[[ -4  31   5 -43   9 -11 -21 -11  -7  12   9  35 -53]
 [  5  20   6 -34   6 -16 -18 -18  -7  10   3  24 -44]]
->
[[  5  20   6 -34   6 -16 -18 -18  -7  10   3  24 -44]
 [ -4  31   5 -43   9 -11 -21 -11  -7  12   9  35 -53]]

[[ 44   0 -10  43  18 -22  41  21 -19]
 [-22  -5  23 -34 -44  22 -24  51  23]
 [ 13  18   9  63  45 -36  27 -14 -16]
 [-28   9  14  49  60 -30   7 -37  31]
 [-67  -3  23  16  27 -15 -31 -23  65]
 [-62  -6  41 -24 -12  10 -52  14  50]
 [ 45 -12 -10   9  -6  -8  38  52 -31]
 [ 23 -10  11 -22 -34  15 -21  61 -15]]
->
[[ 45 -12 -10   9  -6  -8  38  52 -31]
 [ 23 -10  11 -22 -34  15 -21  61 -15]
 [-62  -6  41 -24 -12  10 -52  14  50]
 [-22  -5  23 -34 -44  22 -24  51  23]
 [-67  -3  23  16  27 -15 -31 -23  65]
 [ 44   0 -10  43  18 -22  41  21 -19]
 [-28   9  14  49  60 -30   7 -37  31]
 [ 13  18   9  63  45 -36  27 -14 -16]]

[[ 13  -2   7   8   3  -9   2 -23   2]
 [  3  -8  14  -4   1   2  -3  -8  15]
 [  9   2  -7   2   7 -13  -2  -2 -11]
 [ 35 -28  17 -51 -39  30  22  21 -56]
 [ 51 -64 -39   9 -35  25 -53 -18 -22]]
->
[[ 51 -64 -39   9 -35  25 -53 -18 -22]
 [ 35 -28  17 -51 -39  30  22  21 -56]
 [  3  -8  14  -4   1   2  -3  -8  15]
 [ 13  -2   7   8   3  -9   2 -23   2]
 [  9   2  -7   2   7 -13  -2  -2 -11]]

[[ 45  37 -44  33  12 -12  -4  10  20  17 -24   8  61  68]
 [ 23   5 -46  42 -31 -13 -63  36 -28   8  -3   9  34  25]
 [ 38   3 -38  48 -54 -23 -66  14 -50   4   3  32   0  24]
 [  6  -9   0  18 -33 -12 -33  -4 -40  -3  12  16 -33 -10]
 [ 29   0 -43  37 -38 -13 -61  38 -28   1  -4   9  25  27]]
->
[[  6  -9   0  18 -33 -12 -33  -4 -40  -3  12  16 -33 -10]
 [ 29   0 -43  37 -38 -13 -61  38 -28   1  -4   9  25  27]
 [ 38   3 -38  48 -54 -23 -66  14 -50   4   3  32   0  24]
 [ 23   5 -46  42 -31 -13 -63  36 -28   8  -3   9  34  25]
 [ 45  37 -44  33  12 -12  -4  10  20  17 -24   8  61  68]]

[[-17  30 -32 -24  14 -22 -30  33]
 [ 15 -32  23  17 -15  23  35 -27]
 [-25  -4  14 -35   5 -27  22  45]
 [ -1  -3   7 -11 -19  -4  20  11]
 [ -7  29 -33  -8  11 -11 -39  18]
 [  6 -53  33   6 -16   6  39 -19]
 [-33 -57  24 -46   0 -38  36  21]]
->
[[-33 -57  24 -46   0 -38  36  21]
 [  6 -53  33   6 -16   6  39 -19]
 [ 15 -32  23  17 -15  23  35 -27]
 [-25  -4  14 -35   5 -27  22  45]
 [ -1  -3   7 -11 -19  -4  20  11]
 [ -7  29 -33  -8  11 -11 -39  18]
 [-17  30 -32 -24  14 -22 -30  33]]

[[  0 -25 -28   9 -28  63  17 -50  66 -12  20  64  11   5]
 [-11  12   7  -5   9 -60 -42  21 -54   4 -14 -32  -3   1]
 [  1 -19 -20   6 -17  51  14 -33  50  -6  12  49   5   2]]
->
[[  0 -25 -28   9 -28  63  17 -50  66 -12  20  64  11   5]
 [  1 -19 -20   6 -17  51  14 -33  50  -6  12  49   5   2]
 [-11  12   7  -5   9 -60 -42  21 -54   4 -14 -32  -3   1]]
